Rotation paths and how fast each direction turns (deg/step):
Each turn is a multiple of 5 degrees from 10 to 175, or 0.
Each row of a path follows its step; steps can be skipped.
Path 1:
step 1: [+0.86 -1.92 -4.12 +1.21 -2.60 +2.78 -1.67 -0.55 +2.60 -0.88 -2.15 -0.94 -1.04 +4.22 +0.77 -0.71 -3.55 -4.09 -4.38 +3.41 +2.38 +1.76 -2.53 -2.45 -2.11 +1.23 +0.64 +3.57 +0.32 +1.67 -1.16 -2.72 +2.04 +0.35 +3.29 +0.55 -2.37 +0.85 -0.99 +0.03 -5.34 +2.97 +1.64 -0.33]
step 2: [-1.65 -5.07 -0.73 +0.82 +0.68 +3.88 +2.56 -0.48 +0.05 -2.68 -6.98 +1.21 -0.64 -1.22 +1.18 +1.14 -1.60 -0.88 +4.38 +0.28 +1.22 -0.88 -1.46 +1.56 -1.34 +1.16 -5.54 +2.20 +1.73 +1.74 +0.40 +3.60 -2.94 -1.32 +0.34 -0.96 -2.46 -1.92 +0.08 -0.91 +0.59 +1.16 -3.71 -1.78]
step 3: [+0.50 -1.58 -5.59 +1.58 +1.05 +3.37 -1.53 -1.06 +3.08 +1.30 -0.66 -4.28 -2.22 +0.33 +1.57 -0.48 +3.58 -2.61 -2.65 +1.22 +3.47 +1.96 +2.41 +0.11 -0.58 -7.11 -2.10 +1.08 +3.26 -1.14 +0.02 -1.67 -0.84 +1.51 +1.79 +2.29 +0.46 +1.25 -0.45 -0.04 +1.69 -0.16 -3.57 +3.09]
step 4: [+1.56 -0.83 -2.02 +4.99 +3.13 +2.65 +2.74 -1.02 -1.49 -2.90 -3.26 +3.61 -4.16 -0.76 +2.71 -2.20 +0.53 -0.14 +0.40 -1.97 -1.10 +2.91 -3.76 -3.88 +1.47 +1.61 +0.06 -0.74 +1.48 -2.29 -1.27 -0.69 +2.16 -1.83 +4.98 +1.40 -2.13 -2.97 -4.47 -0.69 -0.40 -0.19 -0.22 +0.02]
step 14: [-1.66 -0.52 -3.16 +1.60 -0.48 +4.20 +1.81 +0.00 +0.90 -2.42 +0.06 +0.93 -2.90 +1.34 +3.98 +2.06 -0.55 +0.23 +0.58 +3.10 +1.25 -1.39 -2.36 +0.71 +0.35 -2.44 -5.26 +6.05 +1.51 -0.30 -1.96 +1.13 +1.98 +2.31 +2.93 -2.15 -2.92 -5.18 -1.04 -2.53 -0.74 -0.64 +1.94 +1.76]
step 16: [-2.15 -4.42 -2.89 +4.16 -0.16 +5.94 +0.78 -0.62 +4.58 -0.43 -1.93 +3.25 -0.21 -1.57 +1.42 +2.22 +3.35 +1.01 -0.54 -1.25 +0.23 +0.66 -2.81 -5.12 -2.74 -1.83 -2.28 -0.40 +1.00 +2.41 +1.34 -2.20 -0.98 -2.50 +0.99 +4.06 +1.61 -1.77 -0.95 -0.11 +0.50 -2.01 +0.57 +1.37]
step 17: [+3.05 +1.22 -0.41 +2.02 +1.55 -0.09 +1.35 -1.62 +1.91 -0.95 -3.37 +0.83 -2.24 +2.80 -0.58 -3.83 -0.06 -5.12 -3.11 +1.55 +4.17 +1.01 -2.80 +1.78 -2.18 +0.59 -3.47 +1.13 +4.21 -2.20 +1.64 -3.04 -0.52 -1.00 +3.36 +1.61 -4.27 +1.07 -0.49 +0.06 -3.88 +3.54 +0.24 +0.30]
step 18: [-0.41 -2.79 -1.93 +1.01 -1.79 +7.55 +2.52 -2.37 +0.40 -2.20 -2.42 +0.04 -2.19 -1.17 -1.29 +0.12 +0.12 +0.23 +1.77 -1.05 -0.58 +2.31 -1.31 +2.20 +0.22 -2.66 -3.18 +1.52 +0.24 +3.26 -4.01 +3.80 -0.42 +3.95 +3.20 -2.09 -2.10 -3.07 -0.89 -1.63 -2.39 -1.21 -1.60 -2.66]
Speeds:
[-1.10 -0.49 -0.45 -0.39 +0.40 -0.16 +0.57 +0.62 -0.07 -1.30 -0.48 +1.23 -1.05 +0.43 -0.53 +1.47 +0.33 +0.24 +1.26 -0.03 -1.01 +0.95 -0.10 +0.23 -0.24 +0.09 -0.23 -0.70 -0.47 +1.06 +0.01 -0.13 +0.53 +0.25 +0.45 -0.16 -0.33 -1.15 +0.33 -0.10 +0.56 -1.38 +1.05 +0.97] | 175
[+1.28 +0.46 -0.39 +0.67 -0.90 +0.00 +0.61 -1.00 -0.63 +0.34 +0.70 -0.81 -0.95 +0.13 -0.38 +0.68 +0.24 -0.66 +0.64 -0.57 -0.72 +0.38 +0.51 +0.18 +1.22 -1.22 +0.28 +0.11 +0.78 -1.07 -1.17 +0.84 +0.94 +0.14 +0.07 -0.33 +0.90 -0.58 +0.40 -0.95 +0.70 -0.59 -0.81 +0.61] | 95
[+0.13 -1.20 +0.67 +1.50 -0.97 -0.73 +0.75 +0.18 +0.65 +0.07 -0.05 +0.16 +0.71 +0.38 -0.77 +0.30 -0.65 -0.56 +0.81 +0.69 -0.90 +0.22 -1.19 -0.18 -0.34 +0.68 +0.24 +0.18 +0.86 +0.49 +0.21 -0.97 +0.30 -1.24 -0.71 +0.03 +0.93 +0.14 +1.17 -0.19 -0.74 +1.27 -0.21 +0.73] | 95
[+0.29 -0.25 +1.39 -0.55 -0.82 +0.50 -0.12 +0.04 +0.60 +1.07 -0.16 -0.06 -1.08 +0.74 -0.52 +0.59 +0.07 +0.59 +0.44 -0.69 +0.01 -1.20 -0.73 -1.02 -0.03 -0.13 -0.48 +0.90 -0.01 -1.07 +0.60 -0.61 +0.18 +0.67 -0.23 +0.34 -0.10 +0.42 +0.16 -0.76 +1.00 +0.11 +2.24 -0.55] | 45
[-0.58 +0.32 -1.06 +0.19 -0.60 +0.13 +0.82 -0.09 +0.98 +0.23 +1.02 -0.57 +1.09 -0.24 +0.33 +0.82 +0.86 +0.48 -0.21 -0.33 -0.38 -0.08 -0.23 -0.53 +0.10 +1.61 -0.83 -0.08 +0.23 -0.11 +0.08 -0.04 -1.66 +2.09 +0.02 -0.30 +0.43 -0.19 -0.33 -1.06 -0.28 +0.02 -0.30 +1.03] | 160
[+0.51 -0.23 +0.97 +0.44 +0.07 -0.10 -0.13 +0.42 +0.82 +1.05 +0.01 -0.48 +1.18 -0.47 -0.18 +1.18 -0.72 +0.92 -0.38 +0.35 -0.52 +1.88 +1.57 -1.02 +0.17 -0.21 -0.08 +0.10 +0.44 -0.50 +0.10 +0.15 -0.03 -0.25 +1.33 +1.37 -0.92 -0.65 -0.10 +0.81 -0.01 -0.29 +0.21 +0.04] | 115
[+0.22 +0.83 -0.17 -0.46 -0.25 +0.19 -0.15 +0.99 -0.11 +0.41 +0.66 +0.21 -1.13 -0.61 +1.19 +0.08 +0.55 +0.41 -0.49 +1.22 +1.05 -0.15 +0.95 -0.24 -0.28 -0.57 -0.77 +0.32 +1.17 +0.67 -0.61 -0.67 -0.10 -0.78 -1.27 +0.78 +0.91 -0.33 +0.41 -0.02 -0.90 -0.30 +0.98 +1.52] | 135
Path 2:
step 0: [+1.75 +0.35 +2.08 -1.84 +2.27 +0.83 +0.60 -0.50 +0.24 +1.02 -1.33 -1.82 -2.13 +3.03 -2.43 +0.96 -1.22 -1.93 +3.72 -0.04 -2.34 -1.13 -1.36 -1.86 +2.16 +0.41 -4.15 -4.53 -3.61 +1.09 +0.75 -2.62 -0.61 -0.27 -2.41 -1.83 +5.74 -0.84 -2.27 -1.52 +3.15 +3.00 +0.22 +4.29]
step 8: [+3.23 +2.83 -2.64 -0.34 +1.36 +1.83 +4.72 -4.94 +1.37 -0.04 +0.11 +1.69 +4.00 +0.68 -1.40 -2.51 -2.04 -0.83 +1.95 -1.59 +0.57 -3.88 +0.16 -0.88 +2.66 -0.65 -1.02 -1.17 +1.53 +3.86 -0.56 +1.78 -0.69 +2.01 -0.31 -2.16 +3.56 +1.99 +1.99 -3.47 +0.89 +2.59 +0.06 +3.91]
step 12: [+1.08 -5.72 -0.93 +0.75 +1.95 +2.99 +2.94 +1.01 +1.06 +0.62 -2.47 +1.39 +0.44 -0.32 -4.70 +1.72 -2.37 -0.94 +0.97 -0.31 -1.11 -3.22 +3.07 -3.07 +2.24 +0.39 +2.64 -2.21 +0.39 +1.05 +0.99 -1.23 -4.23 +1.51 -4.54 +1.62 +3.33 -1.67 -2.67 +0.45 +1.04 +3.32 -0.67 +0.44]
step 13: [-0.52 -1.59 -2.13 -1.36 +4.35 +0.21 -1.75 +0.40 -1.13 +1.79 -0.92 +2.07 -6.71 -0.59 +0.29 -1.47 -3.75 -0.95 +2.28 +0.96 +0.09 -1.38 -1.98 +0.22 -2.84 +0.14 -1.48 -0.35 +0.32 +3.84 -3.11 +1.13 +0.08 +0.12 -0.05 -4.08 -1.52 +2.26 +0.07 +3.30 +4.54 +3.89 +0.53 +1.75]
step 14: [+2.22 -1.50 -2.72 +4.74 -4.50 +1.05 -0.22 -2.94 -1.56 -0.05 +0.28 +3.97 -2.32 -1.82 +1.92 +0.92 +2.78 -2.57 -1.47 +2.51 -0.40 -1.92 +2.84 +3.16 -2.37 -0.11 -1.51 -3.20 +1.53 +1.84 -1.37 -2.38 +0.65 -3.57 -3.74 -3.08 +1.09 +0.70 -1.77 -0.61 -2.05 +0.28 +3.43 -0.51]
step 15: [+0.61 -2.18 -1.68 +0.61 -2.75 -0.30 -2.11 +2.05 -1.17 +4.53 -1.35 -0.50 -1.06 +1.60 +0.65 -1.51 +2.52 -1.53 +2.46 +1.13 -0.15 -2.29 +1.77 -0.23 +3.41 +3.95 +1.65 +1.71 -4.25 -0.11 -3.21 +1.26 -0.11 +2.98 -3.41 +3.78 +2.30 +3.10 -0.79 -3.85 +2.23 +1.08 +2.35 +3.26]
step 18: [+3.96 +1.86 -1.05 +0.08 -2.82 -5.48 -2.25 +1.37 -1.82 +2.06 +1.05 +1.81 -0.27 +1.56 -2.35 +0.63 +0.52 -3.69 -2.10 -0.18 -1.28 -3.21 -1.53 -2.03 -1.21 -4.06 +2.36 +0.63 -2.17 +3.65 -4.15 +1.63 -0.39 -0.12 -1.55 +0.48 +0.83 +1.89 -3.38 +1.01 -2.04 +1.27 +3.91 -2.19]
step 19: [-2.61 +0.00 -0.15 +1.15 +3.54 +0.31 -0.64 -2.70 +2.13 +1.99 -5.50 -1.15 +0.99 +0.43 -1.48 -3.16 +0.14 -1.49 +0.00 +0.90 +1.60 -0.07 +0.85 +1.96 +3.21 -0.01 +2.14 -0.06 -3.77 +3.64 +0.28 +1.68 +1.38 -3.37 -2.21 -0.42 +2.02 +1.80 +2.47 -1.94 -4.74 +1.42 +4.70 +2.83]
Speeds:
[-0.36 +0.19 -0.06 +0.59 -0.59 -0.67 +0.16 +1.03 +0.64 +0.30 +0.79 +0.33 +0.04 -0.67 -0.32 -0.39 -1.62 +0.36 -0.19 +0.61 -1.47 +0.56 -1.06 +1.32 -0.50 -0.19 +0.29 -0.71 +1.15 +0.44 -0.38 -0.52 +1.03 +0.26 -0.05 -1.08 -0.63 +0.76 -1.00 +0.35 +0.70 -0.05 +0.36 -1.14] | 90
[-0.32 +0.29 -1.14 +0.14 -0.13 -0.04 +0.83 -1.05 -0.88 +0.52 -0.58 +0.25 -0.53 +0.53 -1.98 -0.73 -0.62 +0.00 +0.73 +0.40 -0.45 +0.50 -0.36 +0.40 -0.55 +0.83 +0.01 -0.90 +0.24 +0.15 +0.59 -0.79 -0.95 +0.58 +0.72 +0.70 +0.69 +0.28 +0.67 -0.35 -0.82 -1.82 +0.17 +0.39] | 170
[-0.11 +0.99 +0.42 -0.14 -1.08 +0.60 +0.38 -0.27 -0.36 -0.86 +0.05 +0.58 +0.39 -0.13 +0.19 +0.07 +1.13 +0.03 +0.80 +0.18 -0.40 -1.29 -0.22 +0.71 -0.28 -0.58 -0.27 +0.05 +0.71 +0.31 -2.21 -0.39 -0.51 +1.02 +0.22 -0.47 -0.59 -1.91 -0.01 -1.12 -0.18 -0.52 +0.25 -0.03] | 110
[-1.73 -1.21 -0.39 +0.85 +0.15 +0.60 +0.44 +0.09 +0.21 -0.45 +0.17 +0.01 -1.21 +0.90 +1.10 +0.36 +0.03 -0.56 +0.51 -0.73 -1.33 +1.17 +0.26 -0.51 +0.23 +0.05 -0.12 -0.90 -0.14 +0.45 -0.01 -0.41 -1.06 +0.77 +0.31 -0.49 -0.04 -1.09 -0.30 +1.08 -0.65 +1.16 -0.26 +0.09] | 35
[+0.23 +0.41 -0.91 -0.47 -0.02 -0.62 +0.93 +0.57 -1.79 -0.29 -0.17 +0.33 +0.65 -0.21 +1.43 -0.06 -0.70 -0.48 +0.57 -0.61 +0.07 -0.10 -1.12 -1.20 -0.59 -0.42 -0.32 -0.19 -0.14 +0.19 -0.33 +1.36 -0.51 +0.01 +1.38 -0.41 -0.87 +1.51 -0.49 -0.35 -0.41 +0.20 +0.18 +0.67] | 145
[+0.55 +0.43 +0.29 -0.06 +0.46 +1.82 -0.45 -0.03 -1.07 -0.71 -0.32 +0.35 -1.41 +0.03 -0.15 -0.43 -0.52 +0.19 -0.52 -0.55 -0.38 +0.88 -0.78 +0.84 +1.72 -0.75 +1.34 +0.66 +0.08 -0.25 -0.75 +1.42 -0.37 -0.21 -0.12 +0.09 +0.10 +0.22 +0.37 +0.75 +0.26 -0.74 +0.63 -0.34] | 125
[-0.55 +0.48 -0.12 -1.26 +0.47 -1.29 +1.23 -0.57 +0.37 -0.57 +0.11 +0.33 -0.78 -0.70 -0.85 +0.21 -0.86 -1.14 -0.48 +0.38 +0.88 +0.41 -0.27 -1.22 +0.69 +0.24 -0.06 +0.08 +0.45 +1.12 -0.62 -0.01 -0.76 -1.08 -1.07 +0.67 -0.91 -1.04 -0.24 +0.11 +0.31 +0.23 +0.39 -0.85] | 65
Path 3:
step 0: [-3.09 -0.45 +2.15 -2.14 -2.81 +3.19 -2.63 -2.65 -1.24 +3.67 +3.13 +1.46 +1.89 +1.17 -0.72 +1.71 +0.38 +0.15 -0.94 +0.65 +2.25 +0.20 -1.53 -2.30 -2.92 +1.19 +0.30 -0.42 -1.34 -6.51 -3.02 +0.65 -2.67 -2.53 +1.18 -1.27 -0.46 +0.10 -1.34 +3.06 +3.28 +3.82 +0.18 -4.81]
step 1: [+1.88 +2.97 +5.43 -0.89 -1.47 +2.13 +0.21 -1.37 -2.26 +2.47 +1.06 -3.02 +2.45 +0.15 +2.15 +1.08 +0.29 -0.84 -0.53 +1.71 +5.04 -2.69 +4.68 -1.20 -2.43 +1.46 -0.34 +1.02 -6.69 +0.14 -0.53 -2.21 +0.96 -1.11 +1.21 +2.48 -1.03 +2.20 -1.02 +2.84 -1.29 -1.86 -2.07 -1.44]
step 5: [+1.49 +1.83 +0.86 +2.58 -0.43 -2.13 -3.86 -0.37 -3.54 -1.22 +2.39 -3.09 +3.34 +2.25 +4.39 +1.64 -1.60 -0.45 +0.24 +2.34 +0.48 -1.36 +0.99 +2.01 +0.50 -0.44 +3.96 +2.90 -1.57 -1.58 -0.49 +0.29 -0.98 -3.02 -0.60 +4.05 +1.79 -2.71 +3.28 +4.72 -2.57 -2.91 -2.25 -0.49]
step 7: [+3.25 -3.11 -2.10 -0.25 -0.03 +0.03 -5.21 -0.47 -1.70 -1.51 -0.76 +1.17 +0.97 +1.65 -4.63 +5.10 +1.00 +0.18 -1.41 +1.52 +3.86 +1.92 -0.82 +2.32 -1.59 +1.46 -1.50 +1.43 -2.98 -4.61 -1.98 -0.53 +2.00 +0.08 -0.89 +2.13 +3.85 +0.84 +2.46 +1.77 +3.74 +2.32 +0.72 -0.39]
step 10: [+1.16 -0.75 +1.25 -0.09 -1.47 -2.36 -1.43 +2.43 +1.10 +3.99 +1.08 -4.51 -4.32 -2.52 +0.58 -2.27 -1.04 +2.22 +1.46 +1.47 +1.55 -0.29 -2.36 +3.00 -3.90 +3.09 +0.16 +2.14 -7.91 -1.43 +0.15 +1.35 +2.70 -0.68 +1.19 +0.53 -1.90 +1.77 +1.50 -0.49 +0.44 +1.21 +2.09 +0.86]
step 12: [-0.64 -1.01 +3.45 -2.95 -2.41 +0.95 -4.53 -2.89 -2.58 +2.34 +0.24 +0.18 -2.67 +4.38 +5.13 +0.76 -0.74 +1.18 -1.30 -0.17 -2.78 -1.31 +0.39 -3.14 -5.25 +2.67 +2.31 -0.25 -2.31 -0.86 -0.33 -1.04 +0.89 -0.34 -2.02 -0.01 +0.85 +0.50 +1.77 +2.86 -2.66 +1.27 -4.11 -1.18]
step 13: [+2.60 +1.04 +2.25 -0.78 -2.26 -0.96 -2.73 -4.06 -3.43 -0.10 +4.81 -1.10 -0.07 -2.70 +4.83 -1.47 +2.12 +4.07 +1.15 +2.52 +1.57 +1.20 +2.23 -0.94 +1.11 -3.19 +3.81 -1.15 -2.92 -0.78 -2.21 +2.28 +0.70 -0.03 -1.21 +4.94 +2.05 +0.64 -0.40 +1.24 +0.56 +0.23 -2.16 +1.87]
step 17: [-1.15 -1.16 -1.94 +1.98 -0.31 -1.22 -0.12 -4.14 -0.07 +5.29 +5.19 -5.10 -1.44 -3.93 +1.06 +0.24 -2.02 +2.65 +1.71 +3.73 +3.57 -3.47 -0.64 +0.44 +1.05 -1.13 +2.53 +3.08 -1.16 -2.11 -0.14 -0.84 -0.76 -0.34 +0.78 +0.38 +3.02 -2.40 +0.86 +1.89 +1.31 +0.13 -0.46 -2.64]
Speeds:
[-0.52 +0.91 -0.99 -0.52 +0.03 -0.12 +0.05 +0.68 +0.14 +0.31 +0.22 -0.66 -0.96 +0.82 +0.20 -0.13 -0.47 +0.20 -0.12 +0.39 +0.39 +0.04 -0.15 -0.38 -0.76 +0.20 +0.37 -0.51 +1.93 +0.09 -0.85 -1.73 -0.63 -0.87 +1.32 -0.11 +0.29 -1.31 -1.03 -0.02 -0.16 +0.74 -0.60 -0.97] | 125
[+0.22 -1.16 +0.21 +0.66 -1.75 +0.13 +0.97 +0.02 +0.56 +0.31 +0.18 +0.36 -0.22 -0.36 +1.10 +0.89 -1.32 -0.11 +0.67 +0.05 +0.63 +0.87 -0.42 +0.08 +1.57 +0.42 +0.05 -0.23 +0.20 -0.87 -0.31 -0.71 -0.73 +0.18 -0.94 +0.25 -0.76 +0.10 -0.22 -0.78 -0.64 +1.48 -0.44 +0.33] | 170
[+1.18 -0.27 +0.09 -0.55 +0.18 -0.66 -0.04 -0.03 -0.90 +0.11 -0.07 -1.46 +0.38 +0.45 -0.13 +1.33 +0.61 -1.65 +0.01 -0.48 +1.23 +0.58 +1.14 -0.65 +0.84 -0.75 +0.13 +0.40 +0.06 +0.46 -0.14 -1.09 +0.45 +0.56 -0.10 +1.17 +0.51 -0.92 +0.47 -0.90 +0.00 -0.73 +0.51 +0.09] | 175
[+0.85 -0.27 -1.11 +0.65 +0.67 -0.05 -0.06 +0.57 +0.69 -0.19 -1.00 -0.34 -1.56 -0.24 -0.02 -0.81 -0.89 -0.48 +1.35 -1.27 +1.11 -1.03 +0.47 -0.20 +0.05 -0.38 +0.81 +0.64 -0.40 -0.73 -0.11 +0.50 -0.27 +0.92 +0.05 -0.88 -0.55 +0.36 -0.77 +0.21 -0.52 -0.89 +0.38 -0.89] | 55
[-0.34 -0.04 -2.09 +0.82 +0.34 -1.64 -0.57 -0.39 +0.25 -0.18 -0.73 +1.02 +1.32 +0.24 +0.85 +0.31 -0.13 +1.18 +0.61 +0.57 -0.08 -0.15 +0.03 -0.78 +1.34 -0.33 -0.44 +0.20 +0.12 +0.03 +0.80 -0.76 +0.65 +0.13 +0.82 +0.36 +0.73 +0.34 +0.51 +0.76 -0.61 -0.13 +0.06 -0.19] | 35
